The rows below come in pairs that one turn or mirror swaps. Which row does each named row swap with?
The rows were stretched afterwards, more along some directions than others.
Lof: 7 1 -11 -21 -11 -2 25 8 0 19 1 7 -35 10 -23 10 -18 18 -13 8 -12 -25 2
 -18 14 9 10
zegov: 42 0 1 17 -13 3 -2 10 -21 -3 14 14 -4 -5 28 25 -8 -13 -11 1 14 -12 9 20
 -17 -28 12
zabo: 19 -20 9 -2 -30 9 17 -10 7 10 -16 18 -38 12 -1 9 5 -15 -10 -19 0 -26 -1
 10 35 -6 0
dalel: 28 3 -3 -10 0 19 9 -6 7 38 28 -6 4 5 -3 36 -31 10 -24 34 -8 -4 11 -35
 -24 -8 14
daga: 40 2 12 7 -8 40 26 -5 8 13 23 1 3 20 -30 -2 -11 -4 -43 21 -10 -15 4 4 0
 -23 9
Lipab: 50 2 -8 -16 5 10 29 -14 0 12 21 17 -22 14 -8 -10 -5 10 -15 -15 -19 -20
 20 -8 16 -4 4
Toli: 18 -7 17 11 -18 26 23 -5 7 16 4 0 -34 14 -19 -42 15 -22 -23 7 1 -36 0 46
 14 -4 -2
kasu: 8 -46 8 -5 -25 -16 2 -21 1 -1 -5 6 -14 16 10 41 5 -14 -2 -7 -17 -7 17 20
 17 -4 1
fisu: 18 -4 -2 3 -13 5 3 6 22 7 0 4 -32 21 -25 1 -5 -6 -18 16 3 -12 -22 3 16
 -1 -6
finum: 17 -6 -15 -15 -8 10 8 -2 23 13 3 3 -20 1 2 -7 3 7 -27 -7 -13 -22 -1 -20
 11 11 -6
zilob: 16 -53 9 2 -25 -17 -1 -18 4 -2 -1 3 -3 9 18 43 6 -13 -2 -1 -7 -7 17 24
 16 -6 3
divof: 38 5 -1 8 -22 16 26 0 -17 14 13 4 -12 0 10 14 -21 -9 -23 7 9 -8 -36 -3
 -5 -9 7
Manol: 44 4 -12 -13 -15 20 43 -8 -7 16 21 6 -19 -11 13 13 -16 0 -28 -16 1 -39 9
 6 11 5 23
nam: 11 -51 10 -2 -27 -19 3 -19 7 3 -6 4 -13 11 15 44 4 -11 -5 -4 -10 -10 20
 21 17 -1 2
tek: 35 15 16 19 -16 29 35 -18 -11 10 8 -1 1 1 -2 -15 4 -7 -37 16 0 -11 -5 2
 11 -1 4
lotog: 33 8 -8 -3 -5 -3 24 1 1 -19 12 0 -8 1 0 -1 2 14 -17 17 -14 4 -16 -9 -2 6
 10
nebe: 39 6 -8 -12 -12 3 17 15 -26 8 6 9 -12 2 10 25 -19 0 -6 20 -15 -25 5 -25
 -20 -7 27
fozom: 55 -2 -10 -22 -3 32 29 -9 10 3 37 4 5 -13 -2 -5 -10 13 -29 9 -11 -9 1 -9
 -4 -3 17
Gegot: 20 6 -6 -12 -27 2 11 -19 -2 4 2 3 -4 8 3 -7 -4 -9 -19 -11 -17 -32 -15
 -20 18 10 -3
duvo: 51 -10 -21 -9 -15 11 19 14 -4 -7 20 24 -14 11 3 30 -19 -2 -38 1 29 -26
 -31 -13 -17 -23 13
pes: 29 38 -6 6 -11 27 14 10 -21 29 11 22 -20 12 -21 -7 -13 4 -20 -1 9 -22 -9
 -1 4 -14 -5
tize: 11 -4 18 -2 -25 14 -6 -16 3 19 -1 6 -22 -7 -3 -16 5 9 -13 9 -22 -15 18
 19 -2 8 0
sel: 48 8 12 14 -14 45 17 -7 4 7 25 11 1 22 -26 2 -6 -3 -45 20 -5 -7 1 14 3
 -25 6
zim: 30 18 -6 4 -9 17 10 15 8 -4 14 3 -23 2 -9 -3 -13 8 -13 8 -21 -10 16 -10
 -13 -4 30
Bas: 46 11 6 3 -6 47 23 -8 7 6 23 11 0 21 -31 1 -12 -6 -47 7 -2 -12 -4 1 9
 -24 2
zofed: 43 -15 9 12 -7 18 32 -27 12 31 13 16 -17 7 10 4 -10 17 -27 24 -18 -1 7
 -12 36 10 21
rel: 32 18 -7 5 -14 13 7 17 4 1 15 4 -24 3 -4 -1 -15 3 -14 8 -28 -7 16 -6 -17
 -6 31
nul: 43 -1 6 -4 -18 33 22 -7 4 7 19 6 4 17 -27 5 -18 -6 -42 16 -11 -11 -5 -7
 1 -19 3
lozol: 38 -12 -7 14 -17 -4 -7 10 -18 -7 12 19 -6 -7 34 35 -1 -15 -7 -5 13 -6 17
 26 -20 -24 15
miv: 45 14 -11 -5 -16 18 19 11 -31 2 11 16 -9 12 8 23 -16 -2 -17 19 -15 -21
 -10 -24 -18 -8 26
gizi: 38 14 -12 -15 -15 15 13 12 -27 7 10 12 -11 10 7 25 -16 -1 -14 15 -15 -21
 -3 -29 -19 -6 26
ruzo: 37 1 -21 -21 -22 9 25 -7 11 -18 9 14 -25 -8 19 1 1 11 -32 -22 -8 -12 -17
 -13 14 16 -1
sok: 23 -8 -5 3 -15 9 17 -22 5 -11 7 16 -41 24 -15 -14 3 7 -16 11 -22 -17 -10
 -3 32 -2 3
kan: 30 -10 -16 -1 -8 12 27 19 -4 -20 15 11 -25 3 -24 -10 5 -17 -13 -7 7 -20
 -11 23 -10 -6 0
baf: 17 12 -8 -21 -23 6 8 -16 -1 -5 0 6 -11 9 -3 -17 -1 -7 -21 -14 -21 -28
 -15 -29 22 11 -5
limin: 38 -2 -5 17 -15 -5 -4 4 -16 2 13 10 1 -4 35 37 -10 -12 -7 9 15 -7 8 15
 -14 -30 16
dopi: 27 6 16 3 -22 16 14 5 -13 27 9 18 -8 10 8 12 -14 3 -36 7 8 -25 3 3 -26 7
 0
pulo: 39 -7 -7 19 -14 -2 0 11 -16 0 14 17 -4 -8 34 36 -8 -15 -13 -2 19 -8 12
 22 -19 -25 12
rafus: 11 -46 11 -4 -25 -13 2 -23 9 8 -2 0 -6 11 17 42 3 -16 -7 -4 -7 -11 20 17
 20 -6 2
gub: 52 0 1 -12 -10 34 35 -13 -2 26 23 7 -11 19 7 11 -16 9 -52 16 0 -22 0 -32
 -10 -5 10
bava: 39 -3 -11 16 -13 -2 3 7 -21 -4 13 18 -6 -4 34 35 -7 -14 -8 -8 9 -7 20 19
 -17 -23 15
vab: 23 -10 5 6 -20 12 -9 -12 -3 -18 -2 3 -2 17 -3 0 4 -30 -9 -12 2 -21 -5 15
 9 -11 -6
Lafe: 23 12 -5 -16 -21 4 6 -24 -3 1 2 8 -9 11 4 -7 -1 -4 -19 -8 -26 -21 -15
 -28 26 9 -2
betil: 35 -22 -8 6 -22 3 -2 7 -13 -27 -2 12 -14 2 14 25 3 -21 -5 5 0 -14 9 25
 -9 -10 25
kisab: 30 2 6 -6 -6 36 8 16 -9 37 11 0 -16 11 -3 5 -13 8 -32 19 2 -40 5 -15 -35
 -8 12
bunap: 19 -46 3 0 -27 -18 8 -24 8 2 -1 3 -9 9 19 47 3 -11 -6 -3 -13 -6 18 14 26
 -1 10
luz: 23 -15 -13 -18 -12 -15 26 5 10 0 3 21 -13 -3 12 37 -13 10 -23 1 -8 -1 5
 -18 4 21 0
sibi: 46 5 9 4 -17 43 24 -7 4 5 19 6 0 22 -32 7 -9 -11 -34 14 -10 -13 -2 2 9
 -26 9
pire: 34 20 -4 4 -11 20 10 15 7 -10 18 2 -23 6 -15 -17 -9 1 -19 6 -22 -18 11
 -2 -13 -13 29
nipuz: 15 -43 2 -4 -25 -14 10 -24 3 -1 -1 5 -8 12 17 45 1 -10 -7 -9 -12 -8 19
 17 21 -2 3
vug: 40 13 -10 -14 -12 11 15 6 -28 6 12 11 -10 4 12 27 -20 0 -16 16 -17 -22
 -1 -35 -18 -4 30
rase: 36 24 -5 -13 9 38 25 0 -4 16 24 -6 -5 15 0 2 -37 21 -38 25 -24 -33 3 -54
 -11 5 21
rikav: 11 -45 7 0 -31 -18 3 -22 -3 -3 -9 4 -7 6 13 44 5 -14 3 -9 -9 -8 18 17 20
 -6 3
vate: 30 17 -4 13 -6 20 12 18 6 -3 16 5 -21 3 -14 -8 -4 3 -13 3 -24 -7 20 7
 -13 -11 26
fus: 34 -14 0 23 -17 -4 -5 9 -16 -2 10 12 -4 -8 37 31 -2 -17 -5 -1 13 -10 17
 29 -14 -23 15
zorin: 45 5 14 4 -18 45 20 -13 5 9 20 7 5 20 -31 -1 -10 -2 -42 21 -2 -14 -9 4 7
 -20 1
Luzu: 42 17 -16 4 -14 32 8 -11 -11 -3 13 24 -17 16 0 0 1 19 -20 -8 -39 -10 4
 -11 7 14 12
Zufor: 42 -4 3 -2 -9 21 18 5 -13 -5 22 19 -9 0 -2 4 -20 22 -21 6 0 -15 -28 -7
 -12 4 11
Tebeg: 35 -33 -10 -5 -19 -18 32 -19 5 -9 2 15 -29 -1 5 -9 1 5 -27 12 -20 3 -13
 -4 23 9 8
nivus: 36 -2 -12 17 -15 -2 0 6 -19 -2 14 18 -8 -6 34 34 -7 -20 -13 -4 11 -5 12
 20 -16 -25 15
dobo: 17 9 -8 -15 -23 3 16 -14 -2 -9 -1 5 -11 11 -1 -16 -5 -5 -19 -11 -25 -29
 -20 -30 21 15 -1
Rupag: 35 19 -2 15 -24 42 18 -2 -24 3 18 14 -25 18 -7 22 -17 -7 -16 9 8 -26 -31
 7 2 -20 9
rok: 39 12 10 -12 -11 39 2 -8 7 32 13 11 -9 10 -2 11 7 10 -8 8 -9 -8 21 -8 9
 -7 15
roz: 27 16 -1 6 -6 18 10 17 10 -8 16 3 -24 7 -14 1 -11 6 -16 5 -23 -6 19 -3
 -9 -7 25
vaton: 26 1 5 -35 -9 30 12 -5 14 3 21 -3 3 -6 -12 -23 -7 15 -40 0 8 -41 0 -29
 -9 6 6
gevas: 31 -2 22 -10 -8 36 20 -24 10 34 21 -8 -11 5 -9 -35 0 9 -16 7 -32 -23 33
 -4 2 6 20
pas: 27 1 10 14 -24 26 9 23 -15 -1 -3 15 -31 2 -26 -14 -5 -13 -30 13 23 -33
 -17 27 -17 -9 1
tis: 34 16 -6 5 -5 21 11 14 7 -3 15 11 -30 10 -13 -3 -7 8 -19 2 -25 -9 22 0
 -11 -7 33

kasu is swapped with -> nivus
sok is swapped with -> Rupag
gub is swapped with -> ruzo
sibi is swapped with -> pire
daga is swapped with -> vate
Manol is swapped with -> Lipab
dopi is swapped with -> luz
zilob is swapped with -> fus
bava is swapped with -> nipuz
rafus is swapped with -> lozol

